Each row of Z is roughly a mix of the hidden directions of one of a few groups.
Z (102 x 12):
[[ 16  30 -15  15  -9   5  29  35  28   4   4 -14]
 [  7   4  -3  33 -14 -12   2 -10 -14 -28 -22 -41]
 [ -4 -25  17   3  32 -16 -21 -20  22  18 -29  -5]
 [ 14  16  -1 -18 -31 -13  -8   5 -41 -14  27 -14]
 [-11 -18  -8  15 -19 -15  17  -2 -25  13 -43 -24]
 [ -2 -47  28  13  17 -19  24   3   8   2  13 -14]
 [ 16   4 -10  28  -3 -14  14  -5  -3 -25 -25 -45]
 [  5   6 -34  12  -4 -13   6 -19  -9 -19  -6 -49]
 [-13 -24  14  -6   0  13   3  -6 -11  24 -34 -41]
 [-19 -11   3  15 -13   0  13   3  33  34 -36 -14]
 [-18  20  14   7 -38  20 -12 -24 -34   2   5  -8]
 [-11  30 -23  22  18  15 -26   6  33   6 -18   0]
 [  2   0  36   4  -3  13  -1  27  13  19   1  45]
 [-14  18 -21  28  -5 -12  21   8 -25  -3 -33 -25]
 [ -7 -26  26  11  17   7 -25  24  19 -20 -12  28]
 [  7 -11  33   3   7   6  -3  20  14  27  -1  46]
 [  0  23   2  -6 -29  19  -1  11  20 -36  28 -20]
 [ 26  15  -5 -15   2 -22 -39 -29 -11   4 -23  11]
 [-10   6  17 -40  -5  27  -1  11  18 -19  27  21]
 [ 17  26 -16  -4  20   9 -30   5  28 -10  -7  35]
 [  7 -19  -3  -7  29 -10   0   0   1  47  -4  34]
 [  7 -37 -20  23  20  18  -7  11 -30 -19   6 -17]
 [-30 -40  16  17   2  11  27  11   8   9 -23 -10]
 [ 11  21  -4  28  15  16 -20 -14  -8 -44  19   2]
 [ -2  -8   7   2  18  31 -22  -6 -30 -41   4 -16]
 [-39  14 -22 -37  -1  10   6  -8 -23 -19   3  -9]
 [-17  45  28 -22 -20  -3  -2 -22  13  -5  -3  13]
 [ 12   9 -31  18   5 -16  22  -4  -2 -11 -19 -45]
 [ 10  16   4  34   2  -6  31  33   5  14 -31  -1]
 [-31  -7  19  19  -6  27  16  21   7  -7  36 -13]
 [-12   1   4  -9 -35 -14  22  43  22   6  -3  15]
 [-42  20  24 -15 -32   1   9  -7  12  -1 -18  13]
 [ -3  -9   4  18  -4   9   5 -11 -26  15 -22 -52]
 [ 34  -5   7  -4   7  -7  10 -24   5  -8  -3  52]
 [ 17   4 -11  -3  -7  14  19  -9   4  -4 -28  53]
 [-27  17  27  -1 -21  19  -5  27  -5   3   5  37]
 [-31  38 -10  10 -34  14   3  25  -8  -2  12   4]
 [-20  21 -34  -3   4  -6  28   5 -19 -11 -21 -30]
 [-32  -7  -4 -26  -9   8 -31 -23 -23  -3  25  14]
 [ -9  30  14  28 -27   6   5  16  34 -17 -13 -13]
 [ -1 -13  -7  -8  20 -13 -30  10  14   8 -52   2]
 [-22 -31 -26  24  12  -4   7 -12  17  22 -11  29]
 [ 12  29  12 -20  17  -6 -13 -48 -16  10   6  -6]
 [  4 -32   5 -28  -4  -9  43 -17 -12  20 -12  -2]
 [  6 -18 -36 -25  33 -15   4 -26  -4  19   3 -11]
 [ -7  -8   9  19  -2  -6 -21   4 -10  44   6  41]
 [-19  12 -19 -27 -12   4  -3 -16 -15  29 -31 -28]
 [-25   0  27 -27 -25   4  10  16  20  16 -31 -10]
 [-24 -21  45   0 -17  26   0 -10 -14  -6  17  13]
 [ 13 -10   0 -17 -18 -18  21  17 -24  35  -4 -33]
 [  5  23  26 -14 -12  -2   2 -18  -2  26 -22 -42]
 [ -1  12 -13   2  25  -7 -13 -42   0  -2  16  40]
 [ 27 -24  12  16  22 -24  -6 -18  15  -3 -24  30]
 [-22  32 -37 -10   2   4  32  22  -6   9  -3 -10]
 [  5  33  -7  11 -15 -32  18 -27   4  33   6   5]
 [ -8 -13  18  28 -12 -13  16  -3 -16  -2  35 -38]
 [  8  33  -6   8 -13 -31  14 -14  28  30   6  18]
 [-26  22  -5 -14   9  11 -21  -2  10  18  23 -42]
 [-15  -5  25 -34 -15   1   5  18  31  22 -27  -1]
 [  3  33  -6  -6  -1 -26   4 -30   7  12  21  37]
 [-12  13 -50   5   0 -11  -2  -5 -11  36  18  -5]
 [  0  35  11 -11  13  -9 -10 -51   6  12   1  15]
 [ 42  -1   3 -14   6 -16   0  -2  -1 -21  15  42]
 [-36 -18  10  17 -20   6   8  18 -18   3  -8 -40]
 [ 49  27  -5  11  16 -16  -7  -2  22  12  14 -10]
 [  6 -24  12  46  21 -17  -8  13  22 -14 -14   6]
 [-33  -1 -16 -39  -1   8 -11 -23 -23 -21  12  -7]
 [  8   7  16 -31  -6   3 -19  17 -14 -22  45   5]
 [-32 -13  -8 -21  23  -7   1 -12 -34  19 -20  21]
 [ -9  22  -2  -2 -20 -24  16   2  37  21   0  33]
 [-29 -17   4  -5  26   6 -15  33  29   6  -3 -28]
 [  3  40  20 -18  12   2 -20 -42   4  -7   3   9]
 [-17 -49 -17  23   6  15   4  23   4   2 -19  -6]
 [ 11  -3   4  26  35 -12   6  -2  35  -2  36  -5]
 [ 41  12 -24 -15  -3 -35   6 -23 -16   6  -9   2]
 [-17 -11   1  -6 -19   3 -43 -29 -17  -3  31   7]
 [ -1   6  -2 -38  -9 -14  -3 -16 -25  19  17 -38]
 [  4   7  -2 -35  24   1 -43  -7  18  11 -21  12]
 [-16  16   9 -17 -18  26   4  12 -12 -10  50  -7]
 [  4 -27  41 -12  21   2  -1   0  -1   6 -21  36]
 [ 15  13  10  -7  22  21 -28  -2  -5 -47  17   4]
 [-21  -4   0  38   8 -12 -15  -6   8  15 -20 -41]
 [-30 -28   7 -15  11  25  22  31  21   5 -12   3]
 [  1 -21 -18   8  34  12 -17 -28 -31 -16  14  11]
 [  2 -36  28 -28  21 -24 -27   4   0   2  -8  -8]
 [ 27 -29  39   1   0   3 -28 -14  17  -7  13  15]
 [-16  33  -8  13   6  11 -51   9  10  -3   2 -16]
 [ -8  -8  17  -6  33   7 -19 -33  32  22 -14  10]
 [  2  39 -34 -20 -16   0   1 -14 -16  18   1 -26]
 [-15  24  -1  34 -24  -3  11  13 -20 -20 -25 -23]
 [ -5  12  34 -45   8   7 -13 -18  17  12 -20  -2]
 [-28 -25  10  13  19   0 -20  33  19  -2 -23 -19]
 [  5  31  -2 -20  -2 -23   1 -19   6   1  25  43]
 [ 21 -17  17 -34  28   9  11   8  30   7   6  22]
 [ -7  38  21 -29  -9   0 -10 -15 -12 -27  18  21]
 [ 19 -20 -33  37  18   0  -3  14  -7 -18  23  11]
 [ 41   2 -18  14  28  -1 -14  -2 -18 -17  31  -5]
 [ 10 -21  25   7  27  -9   9   9  -1  26 -30  32]
 [-16 -17  13 -24  -8  -6   9   7  31  37 -30   3]
 [  3 -31 -22  35  16   0   4 -12   2  31 -18 -21]
 [  4  22 -23   3 -40  -5  14   7 -40  -6   0 -17]
 [ 26  11  -8  22  18 -38 -33   2   7 -10  10 -19]]

Here is one row of each group, with its name. Which group are the others in?
[ 28 -16  -6  14  37  22 -26   4  -2 -25   6 -17] -> E
[-39 -17  20   3   4  26   0 -18  10  24 -29  -2] -> H
[-16  17 -23 -26   8   4  29   2  -8 -30 -15 -30] -> D

[ 12  10 -11 -37  -1 -13 -19 -30 -13  21 -32   1] -> H
[  6  28  22  12 -22   8   3   6   3  -1 -17 -50] -> E
[-11   7  10 -16  27  15 -24 -43 -15 -18   3  18] -> E
[-24  28 -12   7   8  11 -44  -3  14  12 -14 -24] -> H
[  6 -11  -8 -44  28 -10  20 -13  18  26   8 -11] -> H
[ -2  -9  20 -24  31   4  30  17   2   3 -32  22] -> D
[-14 -17   8 -35  -2   9 -28 -31 -10 -25  21   1] -> D
[ 38  21 -22  20  15 -21  -1 -15 -10   3  32   5] -> E
[  1   8  25  48 -33  -2 -19  11  -6   4  -2  10] -> D
